rotation ticks, each row followed by its count of ticks
The counts run from 0 to 959.
[-1.31 -0.24 -0.88  1.32  3.56  0.61  2.78 -0.30 -0.97  0.96  1.75  3.17
 -0.51  1.15 -0.48  1.17 -0.78 -0.31  1.47 -1.17  1.15 -1.65  2.19 -1.51
  0.77  2.43 -0.24  0.15 -1.16 -0.14 -1.87 -1.56 -1.37  0.12 -1.35 -2.86
 -0.07  1.30 -0.03 -1.35  2.20 -1.09  1.90 -3.12  1.41 -0.50  1.03  0.51
  0.99 -0.52 -1.81  0.12]  815
[-0.05 -1.62 -0.86 -1.36 -0.85  0.56  0.65 -0.19  0.77  0.09  1.73 -1.09
 -1.16  1.26  3.23  1.05  1.25  0.12  0.90  1.02  0.46 -0.07 -1.31 -0.26
  1.16  2.15 -0.81  1.65 -1.63 -0.76  0.71 -0.30  0.41 -0.80 -0.19 -0.24
 -0.92 -0.88 -0.30  0.25  0.50  0.00 -4.74 -3.19  0.84 -1.35 -2.02 -2.26
  2.74 -0.27  0.85 -1.05]  438
[-1.48  2.06  0.11  2.46  0.27  1.20  1.38  1.02 -0.95  0.90 -0.33  2.22
  0.63  0.31  0.29 -1.34  0.77 -0.08 -1.02 -2.15  1.69 -1.21  0.64 -0.26
 -0.86  0.46 -1.12 -1.66  1.50 -1.31 -4.15 -0.89 -3.50 -1.97  0.84 -1.94
 -1.43 -1.75 -1.19 -1.59  1.06 -2.13  2.52  1.91 -0.88 -0.09  0.78 -0.29
  1.90 -0.13  0.44 -1.34]  395
[ 2.33  0.89 -0.15  0.76  1.64  2.46 -3.02 -0.06  2.91 -1.16  0.12  0.60
 -0.27  2.05 -1.31 -1.39  0.03  0.08 -0.56  2.97 -0.76 -1.39  1.98  0.63
 -3.05  0.87  1.28  0.16  0.07 -0.15 -2.93  1.78  1.50  0.13  0.93  1.42
 -2.31  2.46 -0.18  0.31 -2.24 -1.57  0.16 -3.01 -1.73 -2.57  0.99 -0.64
 -0.16 -0.66  0.21 -0.01]  733
[ 2.06 -1.55  0.27  0.94 -2.75  0.47  0.10 -1.16  0.52  0.11  0.10  1.22
  2.08 -0.41  2.33 -0.38  0.46  0.03  1.08  0.86  1.00  1.49 -1.33 -0.31
  1.34 -0.58 -2.57  0.41 -0.90 -0.51 -0.40 -1.38  3.67  1.03 -0.49  0.89
 -1.90  0.27  0.49  2.14 -1.81 -1.80 -2.20 -3.22  1.14 -0.84 -2.14 -1.56
  1.39 -0.80  2.04  0.95]  887
[ 0.75  0.33  0.68  1.90 -1.81  0.06 -0.12  1.33  2.79 -0.08 -0.08 -0.58
  0.69 -0.98  0.32 -1.81  0.80 -0.71 -0.02  1.52 -0.21 -0.67  1.37  3.15
 -1.85 -1.85  1.89 -1.20  2.63 -1.58 -0.70  0.48  0.17 -0.37 -1.39  1.23
 -0.07 -0.68 -0.83  0.83 -1.42 -1.09 -3.03  2.82 -4.25 -0.41  1.01 -0.94
 -0.17  0.34  2.67 -1.27]  104
[-0.80  0.60 -0.17  1.27 -3.21  0.39  2.02  0.52  1.30  2.70 -0.22 -1.95
  1.47 -0.98  0.79 -0.76  2.09 -0.72  0.29  0.51  0.87  0.77 -0.82  1.41
  0.22 -1.56 -0.61 -2.01  0.45 -2.76 -1.16 -0.70 -0.76 -1.83 -1.03  0.08
 -2.20 -1.82  0.50  0.90 -0.93  0.67 -3.61  0.63 -0.42 -1.84  2.07 -0.20
 -0.07  0.15  2.72 -2.04]  24
[ 0.25  1.80  1.97 -1.96 -0.53 -1.24 -2.69 -0.63 -0.30 -1.33 -1.02  3.36
  1.52  0.07  0.25 -0.30 -1.36 -0.96 -1.89 -0.33 -0.63 -1.38  0.85  1.05
 -1.00  0.30 -0.22 -2.99  0.20  0.27 -0.94  0.66  0.70 -0.26  1.49  2.26
  0.22 -2.09 -0.13 -1.25 -0.25  0.82  5.76  2.19  1.13 -0.71  0.99  2.40
 -0.33 -0.75 -1.49 -1.00]  706
[-2.10  0.32  0.26  0.57 -0.52  0.72  0.35 -1.21  2.50 -1.10 -0.03  0.12
  2.54 -0.86  1.49  1.36  0.91  0.06 -2.56  1.10 -1.45  0.24 -0.57  0.32
 -1.60 -2.51 -1.94 -0.43  2.29  1.20 -1.40  1.04  2.12 -2.09  1.75 -0.74
 -1.47 -1.50 -3.11  1.49 -0.59 -2.67 -0.84  0.56 -0.03 -1.24 -1.03 -1.97
  0.83 -0.86  2.53  1.89]  639
[ 0.93 -3.38  1.96  0.35 -1.45  0.81  1.01 -0.21  1.18 -1.49  0.78 -0.93
  0.77 -2.06  1.81  0.49  1.18 -1.18  2.90  1.95  0.04  0.26 -0.09  1.10
 -2.06  0.21  3.91  2.10 -0.16  2.22  0.23  0.88  0.95  1.79 -1.76  1.32
 -0.18  0.65 -1.49 -1.59 -0.81 -0.17 -2.57  0.81 -2.22 -0.45 -1.07 -0.21
 -0.24  2.60 -0.46  1.70]  134
[-3.87 -1.64 -0.86 -0.85 -1.31 -2.84  1.79  0.69 -2.07  1.71  2.21  0.04
 -1.49  0.07  1.20  1.16  0.64 -0.20 -1.32 -2.24 -1.25  1.27 -1.25  0.95
 -0.54 -0.89  0.43 -1.19  0.13 -1.12 -1.92  0.31  0.65 -1.03 -0.49 -3.13
  2.93 -2.93  0.70  0.35  2.53  0.59  1.13  1.49  0.81  0.58 -2.11 -1.93
 -0.52 -0.73  0.91 -1.46]  465
[ 0.64 -0.39 -0.05  0.75 -1.26  0.11  0.62 -0.61  0.49  1.39  0.47 -0.68
 -0.11  0.73  0.06  1.20 -1.73  0.77  2.38  2.60  0.79 -3.03  1.38  0.00
  1.84  3.37 -0.90  0.49 -1.92 -3.40 -0.08 -0.89  0.51  0.31 -2.02 -0.28
  1.81 -0.50  1.20  0.99 -1.04 -0.98 -2.50 -4.60 -0.39 -1.06 -0.30 -1.29
  2.59  0.23  1.48 -1.07]  158
[-0.45  0.51 -1.93 -2.61  2.48 -0.93  1.89 -1.96  0.89  1.65  0.42  2.87
  0.44 -0.17  1.61  0.06  2.20 -1.12  0.35 -1.99 -0.39  4.68 -0.69  1.32
  0.83 -1.30 -0.82  0.10 -0.50  2.45  1.39 -0.81 -0.16 -0.74 -0.03  0.72
 -2.27  1.40  0.41 -0.71  0.89  1.45 -0.98 -0.21  3.11  0.21  1.36  0.57
 -0.85  1.41  0.22 -0.19]  61
[-0.30 -0.77 -0.38 -2.38  1.53  0.56  0.25 -0.30 -0.21  0.46 -0.60  2.67
 -0.84  0.46 -1.58 -0.58 -1.13 -1.64  3.16  1.74 -0.16 -0.89  3.32  0.48
  1.32  0.94  1.75  0.91 -1.70  1.63  0.35  0.47 -0.57  0.35 -2.69  1.68
  0.19  2.76  2.65 -2.40 -0.52  2.39 -0.52 -2.10  0.68 -0.61  1.14  1.97
  0.74  1.16 -0.89 -2.52]  656
[ 2.52 -3.25  2.04  0.11 -1.71  0.72 -1.41  0.34 -0.22 -0.99  2.50  0.24
  1.91  0.97  1.69 -0.90  1.24 -0.53  0.70 -0.63 -0.17 -2.44 -0.63 -0.21
 -1.17  1.99  1.48  1.12 -2.09 -0.13 -1.70  0.89  3.25  2.09  0.08  0.16
  0.56 -0.55 -0.75 -0.11  0.36 -0.37  1.61 -3.25  0.70 -0.98 -2.87  0.05
  1.15 -0.69 -1.53  1.03]  293
[-1.44  0.75  2.00  0.38 -0.99  0.17 -0.82  0.80 -3.07 -0.45 -1.65  3.44
  3.00 -0.87 -2.45  0.75 -3.24 -1.47  0.10  0.58 -1.12 -1.71  2.31 -0.14
  0.79 -0.72 -2.19 -2.96  0.86 -0.02  0.32 -0.17  1.74 -1.80  1.24 -1.38
  0.40 -1.26 -0.14  0.91 -0.67 -0.06  2.25 -0.90 -0.09  0.52 -0.12  0.76
 -0.12 -1.29  0.90 -1.95]  326
[ 0.75  1.03 -1.55 -1.44  3.77 -1.01  0.49 -1.20  1.76  1.20  0.22  4.51
 -1.47 -0.49  0.29 -1.08  0.78 -0.49  1.18  0.00  0.72  1.01  2.62  3.59
  0.54  0.76  0.96  1.41  1.32  1.40 -0.24  0.78 -1.34 -0.83 -0.38  1.51
 -0.57  1.95  0.24 -0.58  0.77  0.34 -1.12 -0.18 -0.36  0.12  0.44  0.92
  3.16  2.97 -0.78  0.16]  66
[ 0.76 -0.74  1.03 -0.14 -2.93 -1.24 -1.37  0.13 -2.81  1.49 -1.06  2.12
  2.40 -2.08  0.72 -0.26  0.23 -1.09  0.99 -1.04 -0.85  2.03  0.87  2.25
  0.27 -2.43 -0.20 -1.70  0.04  0.65  0.38 -1.56  1.03 -0.70 -0.08  0.27
  0.21 -0.90  0.77  0.24 -0.98  2.89  0.77  1.94  1.37  2.24 -0.51  2.08
 -0.24  2.23 -0.08 -2.58]  546
[ 0.20 -0.29  0.45 -1.82 -0.28 -0.68  0.22  0.93  0.07 -2.49 -3.58  3.29
 -2.13  0.15  1.84 -1.40 -0.57  0.06 -0.55  2.04  2.25  0.38  1.41  0.32
  0.42  0.21  1.94  1.17  2.55  1.51 -2.08  2.73 -1.71 -1.50  0.70  2.62
 -0.23  1.06  1.23 -0.70 -1.64  0.31 -0.80  1.71 -0.32  0.50 -2.09  1.26
  2.25 -0.14  0.23 -1.10]  801
[ 2.29 -0.55 -1.27  1.18  0.61  1.16 -0.15 -0.25  2.46  2.41 -0.23  1.22
  0.08  0.86  0.92 -0.95  3.42  0.16  0.44 -0.44 -0.83  1.23  1.94  1.85
 -1.50  0.03  2.42  3.48  0.68 -0.02 -2.38  0.70 -0.18  0.33  0.14 -0.97
 -0.40 -0.44 -1.77  1.34 -1.35  1.60 -2.25 -0.63 -1.55  0.70 -2.04 -1.12
  2.67  3.25 -1.05  0.45]  514
[-0.07 -3.15  0.19  0.41  0.39 -0.45  0.76  0.28 -3.18  0.83  0.33  0.94
  0.55 -0.93 -1.03  1.63 -1.34 -0.02  2.24 -0.44  0.90  1.18  2.12  0.88
  1.55  3.43 -0.35 -0.03  0.45 -1.57  0.09 -0.06 -1.73 -0.06 -1.85 -3.35
  0.36 -0.64  0.69 -0.04  1.43 -1.58 -1.43 -2.06  1.51 -1.13 -1.69  0.90
  2.91  2.03 -0.78 -1.27]  161
[ 1.68  1.62 -2.44 -0.40  1.12 -0.88 -1.85  0.01  1.08  0.73 -0.23  1.27
 -2.41 -0.99  1.60 -2.22  0.69 -0.08 -0.28 -0.25  1.86  2.28  0.84  1.08
  1.58  1.43 -0.62 -2.72  0.15 -2.47  0.64 -1.10 -0.47 -1.18 -0.61  2.05
 -1.71  2.00  2.64  0.20 -0.32 -1.16 -0.80  0.12 -0.50 -0.11  3.37  1.46
 -0.40  0.26  1.99 -2.41]  312
[ 0.68 -0.60  0.70 -3.68  2.42  0.52 -2.70 -0.98 -1.31 -0.63 -0.42  2.08
  0.16  1.02 -1.68 -0.58  0.58 -1.01  0.24  2.13 -2.21  2.00  2.06  0.67
 -2.10 -0.83  0.19 -0.52  0.30  2.74  0.18  1.36 -0.82 -1.47  1.38  0.81
 -1.94  2.03  0.08 -0.81 -0.93  2.74  1.23  0.07  1.25 -1.17  0.19  2.67
 -1.46  1.11 -1.71 -2.32]  206
[ 0.65 -1.85 -1.10 -1.17  1.81 -0.28 -1.24  1.01 -0.38  0.26 -0.44  2.86
 -2.67  0.56  0.06 -0.30  0.11  0.50  0.84  0.40 -0.59  2.31  3.14  0.32
  1.56  0.69 -0.24  1.80  1.60  2.59 -1.62  1.21  0.63 -1.47  0.52 -1.77
  0.36  2.48 -0.41  1.92  0.29 -0.04 -0.32 -1.54 -1.08  2.19 -3.27 -1.04
  2.09  1.52 -1.24 -0.83]  71
[ 0.74 -1.47 -1.52 -0.13 -0.44  1.21 -2.27 -0.18  1.02 -1.09  1.29 -0.45
 -0.98  2.27  0.07 -1.91  0.97  0.44 -1.14  2.01 -1.62  0.10  1.07  0.26
 -1.13 -1.38 -0.49  0.69  1.99 -1.13 -2.01  2.21  2.70 -1.12  1.53 -0.94
 -1.64  1.33 -0.56  2.41 -1.56 -1.76 -1.54 -2.93 -2.37 -0.93 -0.97 -1.30
  0.85 -1.45  1.04 -0.43]  74
[-0.16 -0.83  2.50  0.21 -0.44  0.15 -2.97  1.39 -3.27 -2.54  0.17  1.43
  0.99 -0.90 -0.85 -0.25 -0.64 -0.26 -0.07 -2.08 -0.90  1.40 -0.83 -1.17
  0.44 -0.04 -0.56 -2.12 -0.03  2.69 -0.64 -0.04  1.64  0.84  1.04  0.17
 -0.11  1.69 -0.64  0.10  1.55 -2.54  4.22  1.39  0.95  3.21  0.59  0.03
 -1.60 -0.91 -0.51 -1.38]  701
[-2.41 -1.46  0.26  1.96  0.52  1.73  2.01  1.07 -0.86 -0.43 -0.87  1.26
  0.74  1.70 -1.63  0.23 -0.45 -0.21  1.40  0.50  0.08 -1.64  0.81 -1.59
 -1.76 -0.81  1.10 -1.79  1.12 -0.81 -4.52  2.25 -0.31 -1.77 -0.61 -3.06
 -0.96  0.83 -1.08 -0.19 -0.55 -0.80  0.92 -2.48 -0.81 -1.36 -1.63 -0.52
  0.59 -2.07 -0.27  0.14]  80
[-1.44 -0.16 -1.09 -0.60  1.78 -2.14  3.27  0.64  1.11  0.80  0.47  5.30
 -1.21 -0.97  2.87  0.41 -0.01 -1.55 -0.85 -1.34  1.65 -1.92  1.90  1.31
  1.30  0.26  0.19  1.04  1.10  1.33 -1.68  1.37  0.28 -1.59 -1.46 -0.01
  0.53 -1.09  0.08 -0.37  0.48 -0.80  1.41 -1.54 -1.04 -0.54 -1.88  0.77
  2.76  0.22 -0.22  0.37]  880
[-2.91  1.91  0.97 -0.20  2.11  1.73 -0.88 -1.28  0.52 -0.67 -0.73  1.08
 -0.14  0.41 -0.29 -0.86  0.13 -1.84 -1.76  0.71 -0.98 -0.69  0.24 -1.20
 -1.48 -0.81 -2.74 -2.57  2.67 -0.37 -0.98 -0.27 -1.39 -3.38  1.78 -1.44
 -2.94 -1.76 -1.99 -0.83  0.87 -2.48  0.66  1.31  0.12 -2.05  1.54 -0.10
 -0.92 -2.77  0.35  0.05]  115
[-1.08  1.84 -2.34 -1.03  2.08 -1.17  2.19 -0.05  3.09  1.20 -0.55  1.65
 -2.02  0.81 -1.12  0.52  1.48  1.25 -0.39 -0.39  0.13  2.61  1.16  1.67
 -1.14  0.66  3.26 -0.37  2.36  0.15 -2.07  1.16 -1.95 -1.33 -1.45  0.73
  0.22  2.00  1.52 -1.84 -0.02  1.16  0.72  1.68  0.59 -0.43  1.52 -0.04
 -0.08  0.73 -0.84 -0.03]  590
[ 0.90  0.74  0.70  0.92 -0.43  2.51  1.49 -0.88  1.10  0.35  0.35 -0.30
  0.86  2.28 -0.43  0.51  1.44  0.77  1.78  1.33  0.61 -2.93 -1.29 -1.94
 -0.03  2.37  0.72  0.96 -2.65 -1.95 -1.97 -0.96 -0.97  1.25 -1.23  0.88
 -1.97  0.57  0.91 -1.96 -0.82  1.28  0.00 -3.66  3.06 -2.17  2.13  0.62
  0.89 -0.29 -1.01  0.28]  368
[ 2.17 -1.80 -0.66 -1.43 -0.27  0.34  0.00  0.49 -2.20  0.34  1.88  0.09
 -0.68  1.47  0.58 -0.25  0.98  0.71  2.86 -0.93  0.19 -0.14  0.40 -0.29
  0.90  2.44  0.70  0.27 -3.36 -0.14  0.54 -0.84 -0.07  2.67 -0.31 -0.03
  0.37  1.77  1.50 -1.55  0.75  2.59  0.37 -3.03  3.56  0.42  0.59  1.34
  0.82  1.07 -2.52 -1.90]  372
[-0.05 -2.45  0.02  0.14 -2.38 -0.76  2.76  0.67 -2.09  0.72  0.41  1.62
  0.59 -1.19  1.92  1.04  0.15  0.22  2.64 -2.59  2.36  1.81 -0.15  0.63
  2.33  2.04  1.96 -1.98 -0.99 -2.02 -0.41 -1.90 -0.92  0.97 -2.85  0.74
  1.21  0.10  1.43 -0.93  0.71  0.30  0.64 -0.13  2.38  0.71 -0.02  0.31
  0.43  0.92 -0.30 -0.27]  751
[ 1.28 -0.97 -1.68 -0.38 -2.07 -0.59  1.32  0.93 -2.20 -0.41 -1.16 -0.83
 -1.23 -0.22  1.78 -0.38  2.47  1.08  1.51 -1.72  1.65  3.80 -1.67 -0.82
  2.06  1.39  1.77 -0.72 -1.41 -1.25 -1.27 -1.06 -0.14  0.48 -1.99  1.78
 -1.10  1.78  1.99 -0.25 -0.09  0.84 -1.03  0.66  1.73  2.23  0.17 -0.56
 -0.48  0.84  0.63 -2.01]  307
[-0.61 -0.38  0.39 -0.07 -0.50  1.89  0.96  0.02  1.43 -1.92  0.06 -1.26
 -0.56  1.02 -0.42 -0.61  2.13  0.15  1.60  0.84 -0.07 -0.76 -1.53 -0.56
 -2.72 -0.01  2.77  0.18 -1.35  2.37 -1.31  1.06 -0.72  1.32 -1.35  3.09
 -0.30  1.29 -1.28 -3.48 -0.25  0.51  0.45  1.28 -0.22  0.40  2.24 -0.41
 -1.94 -0.10 -1.58  0.39]  868
